(in the rows, 128 means zero)
Each path below is one point turned by a fixed rotation once a step. After each direction that follows a path, write how fast that rotation turns it, in degrees a step (0 if it stays still).
Each turn is a multiple of 5 degrees from 10 to 175, or 0.
Each row of a path follows its step; steps can be skipped.
Rotation 1:
step 2: [130 118 129 123 124 138 127 125 118 128 114 127 131 125 129 121 118 132
 128 116 124 128 127 126 143 128 129 126 133 122 121 120 128 125 132 128
 132 125 126 135 134 123 121 133 131 123 121 134 111 130 114 124 141]
step 3: [128 126 133 130 132 129 133 134 137 123 124 128 136 113 125 125 121 132
 116 117 125 119 123 122 126 128 120 108 126 124 126 132 120 124 119 127
 127 131 129 123 128 121 131 140 130 117 133 129 124 127 136 140 139]
step 4: [132 132 133 127 120 119 124 132 127 120 129 136 132 137 132 114 129 126
 126 123 128 131 128 123 127 130 137 120 120 127 135 136 128 127 136 132
 137 133 127 138 134 126 119 132 136 107 143 132 140 125 127 132 129]
step 7: [127 120 134 132 126 120 123 133 127 120 120 116 122 127 116 127 129 123
 146 133 127 138 135 136 127 119 131 120 129 125 124 133 126 129 130 114
 129 129 118 135 129 134 118 123 130 119 139 126 124 128 118 124 133]
step 8: [121 125 130 126 140 126 142 135 124 128 132 135 117 125 130 139 126 131
 129 131 121 123 125 130 129 120 118 115 131 127 122 140 129 130 131 125
 122 129 129 135 141 139 118 143 130 129 129 124 124 131 132 115 129]
step 10: [128 127 125 126 116 132 121 140 127 117 130 130 128 136 122 132 132 119
 137 133 131 123 137 123 135 133 135 128 151 119 133 135 142 132 130 123
 123 130 127 137 130 128 134 130 122 129 126 123 129 139 126 128 129]
step 11: [132 142 122 134 131 142 126 140 140 114 116 131 115 128 130 140 129 135
 131 141 128 120 127 127 127 124 129 135 125 129 131 131 128 126 119 129
 124 137 131 123 134 138 132 130 128 127 120 126 125 130 135 126 129]
step 12: [130 129 132 129 128 122 120 122 128 126 120 138 127 123 128 127 132 130
 136 147 133 120 130 119 125 136 132 128 117 136 127 123 132 134 120 125
 120 122 135 124 136 136 125 121 130 129 128 130 134 126 105 125 132]
step 24: [125 128 121 130 139 119 141 128 121 138 130 131 136 122 125 125 110 130
 128 131 127 124 127 135 127 117 126 127 123 135 127 147 133 128 133 127
 141 134 131 129 127 138 120 131 121 118 123 125 122 128 132 134 124]
step 26: [116 132 124 141 118 130 127 132 132 111 134 124 127 135 125 131 122 121
 135 135 126 142 131 140 128 115 129 125 138 131 126 140 129 133 128 121
 121 125 131 132 120 125 129 127 129 128 131 128 129 129 138 116 124]
Directions:
[127 132 125 130 128 128 126 128 127 129 130 129 127 127 128 130 129 128
 130 128 125 124 133 127 126 127 127 128 130 128 128 126 127 127 129 126
 126 126 130 127 130 132 131 125 126 127 128 127 129 130 127 126 127]  20
[130 128 127 128 130 127 130 127 127 127 126 127 129 127 132 125 125 129
 130 131 128 127 127 125 128 126 131 129 124 128 130 127 126 126 128 126
 129 129 126 129 130 126 128 126 126 128 129 126 131 130 131 127 126]  140
[132 128 127 129 128 131 131 128 131 128 128 126 129 128 126 127 125 127
 127 130 128 129 129 130 125 130 126 128 127 128 128 124 132 130 129 128
 128 129 127 131 131 131 127 125 131 129 127 128 129 129 127 130 127]  65
[131 125 128 128 130 128 128 131 128 129 126 130 130 129 129 128 128 129
 128 127 124 130 129 129 130 126 130 131 131 128 128 127 133 129 129 127
 130 128 127 128 129 130 128 130 122 126 131 127 126 127 127 128 127]  130
[128 126 128 129 128 128 125 130 128 127 126 128 126 126 126 127 129 128
 126 130 131 126 127 131 127 126 128 128 126 129 128 123 127 127 128 126
 126 125 126 127 129 126 126 129 128 126 126 127 123 126 126 125 125]  70
[128 128 126 129 126 129 125 130 127 126 130 127 127 127 129 127 128 129
 130 129 127 133 123 127 131 129 129 130 128 128 127 127 129 125 125 129
 127 127 128 128 126 132 130 125 130 127 126 125 128 128 129 127 129]  70
[128 127 126 130 125 128 131 131 126 128 129 127 128 126 129 126 129 124
 129 126 125 128 128 129 125 126 128 126 127 127 128 133 130 123 127 127
 130 128 128 129 131 127 128 129 129 126 127 130 127 125 127 127 128]  20
Rotation 2:
step 5: [122 126 117 130 128 125 127 121 128 129 129 129 123 124 126 133 126 128
 123 127 129 135 136 125 122 125 130 146 135 131 126 142 125 118 124 141
 137 126 143 136 129 129 135 137 128 117 127 132 122 132 134 119 126]
step 7: [126 129 127 135 121 130 127 127 130 135 128 132 130 127 129 120 124 130
 112 127 130 133 124 135 124 129 130 123 127 116 141 134 131 132 126 136
 142 135 133 126 123 122 136 126 127 114 134 112 132 131 133 138 133]
step 9: [133 119 125 136 122 121 130 130 113 122 128 130 138 131 123 142 135 126
 128 122 122 127 139 132 124 133 135 128 126 113 136 128 130 139 133 133
 129 125 134 122 123 130 132 128 130 130 136 130 129 121 121 121 139]
step 12: [131 131 139 130 130 114 125 134 144 132 134 133 128 125 126 134 131 139
 126 137 128 130 135 138 133 137 122 137 133 130 129 138 128 117 127 122
 134 129 122 123 132 131 126 120 124 121 134 127 130 129 125 141 128]
step 13: [127 125 119 127 123 135 133 132 117 129 131 128 130 121 123 124 120 137
 121 137 132 121 116 122 140 126 138 127 119 131 125 131 128 127 128 144
 131 129 137 127 122 123 121 133 126 134 137 133 119 121 124 138 128]
step 18: [119 131 132 136 133 123 128 133 114 122 113 127 123 131 124 125 135 137
 120 136 124 128 125 122 131 133 133 131 126 124 141 137 139 130 123 127
 136 134 124 128 130 126 141 124 135 125 131 123 128 128 136 139 121]
step 22: [121 127 130 133 139 127 133 126 127 124 136 123 119 135 129 146 125 141
 136 134 127 123 125 123 139 129 132 126 132 128 123 131 130 123 137 120
 124 129 131 130 131 132 137 143 120 128 129 139 133 129 124 129 137]
step 25: [133 123 130 135 119 123 123 133 126 128 119 129 128 124 128 128 133 125
 123 122 131 117 118 138 131 130 130 131 134 110 131 130 121 135 130 129
 135 133 118 117 130 124 126 127 131 122 131 138 126 119 114 117 131]
step 27: [124 125 117 127 134 139 130 133 124 117 120 117 132 129 125 130 126 120
 137 126 126 131 119 131 132 138 134 129 139 133 129 137 132 143 133 126
 138 119 129 130 130 129 127 132 124 129 131 131 132 125 134 113 123]
step 28: [121 121 138 136 125 120 125 126 134 128 135 137 133 137 121 133 133 130
 138 126 123 134 144 128 123 134 124 136 123 128 131 130 125 121 118 126
 138 123 132 121 129 124 140 136 126 120 128 123 137 127 128 135 130]
Directions:
[126 129 130 125 128 124 126 130 127 128 126 129 129 128 131 128 129 130
 130 125 125 128 127 127 131 127 130 128 129 130 130 127 129 123 128 126
 126 129 129 127 125 131 130 129 127 126 128 127 129 129 130 129 128]  175
[130 129 127 126 129 130 127 129 126 126 130 126 129 130 128 129 130 129
 129 127 134 130 131 127 126 130 127 127 133 129 127 128 130 126 129 129
 128 128 128 126 127 127 128 132 131 126 126 129 130 129 129 126 129]  65
[127 130 126 127 129 129 132 127 130 127 126 128 129 125 127 129 125 130
 129 127 128 128 125 127 128 123 126 128 126 127 126 129 127 126 127 126
 130 128 128 127 129 125 130 133 129 128 129 129 129 126 127 124 127]  130
[125 127 124 125 128 129 126 126 128 129 126 125 127 126 125 128 130 129
 126 127 128 133 128 128 129 129 130 128 128 128 128 127 127 127 124 128
 128 130 126 129 127 127 128 128 126 133 128 130 128 131 128 129 129]  135
[125 128 127 130 128 128 129 127 128 130 131 123 127 130 129 129 128 129
 126 125 126 127 130 126 130 130 125 127 128 131 128 131 126 127 128 127
 131 125 127 127 130 130 129 129 125 126 128 126 129 128 128 129 124]  65
Rotation 3:
step 0: [132 131 133 123 124 141 114 126 126 130 126 127 114 136 126 129 125 129
 140 119 131 118 130 130 117 140 131 124 134 128 132 126 130 132 127 133
 132 124 126 124 119 124 126 132 126 134 130 126 131 127 134 127 130]
step 4: [123 130 121 125 130 138 136 129 131 136 130 134 137 121 131 131 130 127
 127 126 139 135 138 126 128 132 134 129 128 131 125 131 125 133 131 134
 140 123 126 132 128 134 110 119 119 128 133 123 129 123 127 125 130]
step 12: [132 135 134 131 134 136 121 132 136 137 121 129 121 134 131 131 127 122
 134 125 128 132 136 118 128 141 125 123 140 124 140 128 133 137 127 129
 129 123 135 124 130 133 124 124 129 132 123 131 130 129 133 133 131]
step 13: [123 139 129 116 137 132 129 137 134 140 116 128 123 124 131 124 126 119
 131 122 126 128 136 130 128 132 122 133 134 135 126 130 125 124 127 129
 135 120 133 124 129 129 128 129 126 131 140 125 127 118 121 128 129]
step 19: [122 123 127 131 133 130 117 126 127 132 123 134 115 127 125 133 127 130
 135 118 125 124 129 133 124 138 121 128 124 134 129 131 128 121 125 130
 137 122 125 126 116 128 125 114 123 130 135 125 123 127 124 135 130]
step 20: [119 124 126 129 126 134 123 133 134 134 126 134 131 127 138 127 129 128
 137 114 131 119 127 121 133 126 123 129 129 120 124 117 131 130 128 132
 139 126 131 128 118 124 122 126 125 123 125 116 131 130 125 128 120]
step 21: [132 136 131 123 119 142 121 132 129 128 128 126 122 134 134 132 124 137
 140 128 142 127 123 126 122 130 126 126 140 129 124 130 128 135 125 129
 134 120 123 120 121 129 127 124 125 128 131 124 136 133 125 126 128]
step 23: [128 137 134 125 130 139 132 137 127 135 132 135 127 130 136 130 135 124
 123 121 132 130 134 121 126 133 129 123 129 111 134 125 127 135 129 130
 133 120 134 126 135 131 118 126 130 126 136 121 131 124 129 124 125]
step 25: [121 130 126 121 135 134 135 134 128 145 123 135 130 118 124 127 126 127
 129 124 124 122 135 125 128 130 133 133 125 136 134 126 127 131 127 136
 132 126 123 135 123 134 116 121 120 133 129 121 132 122 128 133 135]
step 28: [118 140 128 124 131 131 128 131 131 125 125 132 118 117 120 130 130 132
 128 126 132 123 133 118 117 130 130 121 124 125 131 133 130 141 131 130
 130 123 129 138 125 127 127 113 128 135 124 126 123 131 123 131 125]
Directions:
[124 127 126 129 131 130 128 127 128 127 129 129 128 133 126 128 130 130
 131 126 129 126 125 128 130 129 128 126 129 127 128 128 127 131 128 129
 128 128 128 123 126 124 130 129 129 127 127 130 127 127 124 129 127]  35
[127 127 128 127 129 131 129 127 128 130 128 125 130 129 129 129 128 125
 127 127 128 129 128 128 130 128 130 127 131 127 128 132 130 128 125 129
 127 128 130 130 131 128 126 129 129 129 131 129 135 125 126 129 129]  35
[127 127 132 128 130 128 127 130 127 129 129 130 123 127 128 128 129 127
 124 126 126 129 133 126 129 128 127 127 128 127 131 127 127 127 127 130
 127 126 128 127 129 129 134 129 129 128 128 132 127 127 127 128 127]  65
[128 125 126 128 129 129 127 129 129 127 127 125 131 128 131 129 128 126
 126 130 131 131 129 127 128 130 127 129 129 126 130 126 127 132 130 124
 129 125 127 127 129 131 130 129 125 125 127 128 127 130 125 128 128]  130
[133 132 127 127 128 125 126 130 128 128 128 130 128 130 128 127 126 130
 126 128 130 127 130 127 128 128 130 129 128 127 128 130 127 127 127 126
 130 129 128 128 127 126 127 131 126 127 131 131 129 129 124 129 124]  135
[126 125 125 126 128 128 124 127 130 130 127 129 130 129 128 127 130 128
 128 126 127 130 129 129 126 126 131 128 125 130 129 128 125 129 129 131
 130 130 127 127 128 129 130 128 126 128 130 127 132 131 131 129 126]  70
[131 129 130 126 130 128 131 130 128 129 127 129 128 128 126 126 132 127
 129 127 129 129 130 130 132 127 129 128 129 128 125 127 127 131 131 127
 126 129 127 125 127 130 126 128 129 125 129 130 128 127 132 130 132]  35
[127 131 128 129 129 125 128 127 130 129 122 125 127 129 127 125 128 124
 129 129 126 131 126 125 128 128 128 127 128 129 129 130 126 130 130 129
 129 129 129 130 129 128 129 130 132 131 126 128 127 128 128 130 127]  20
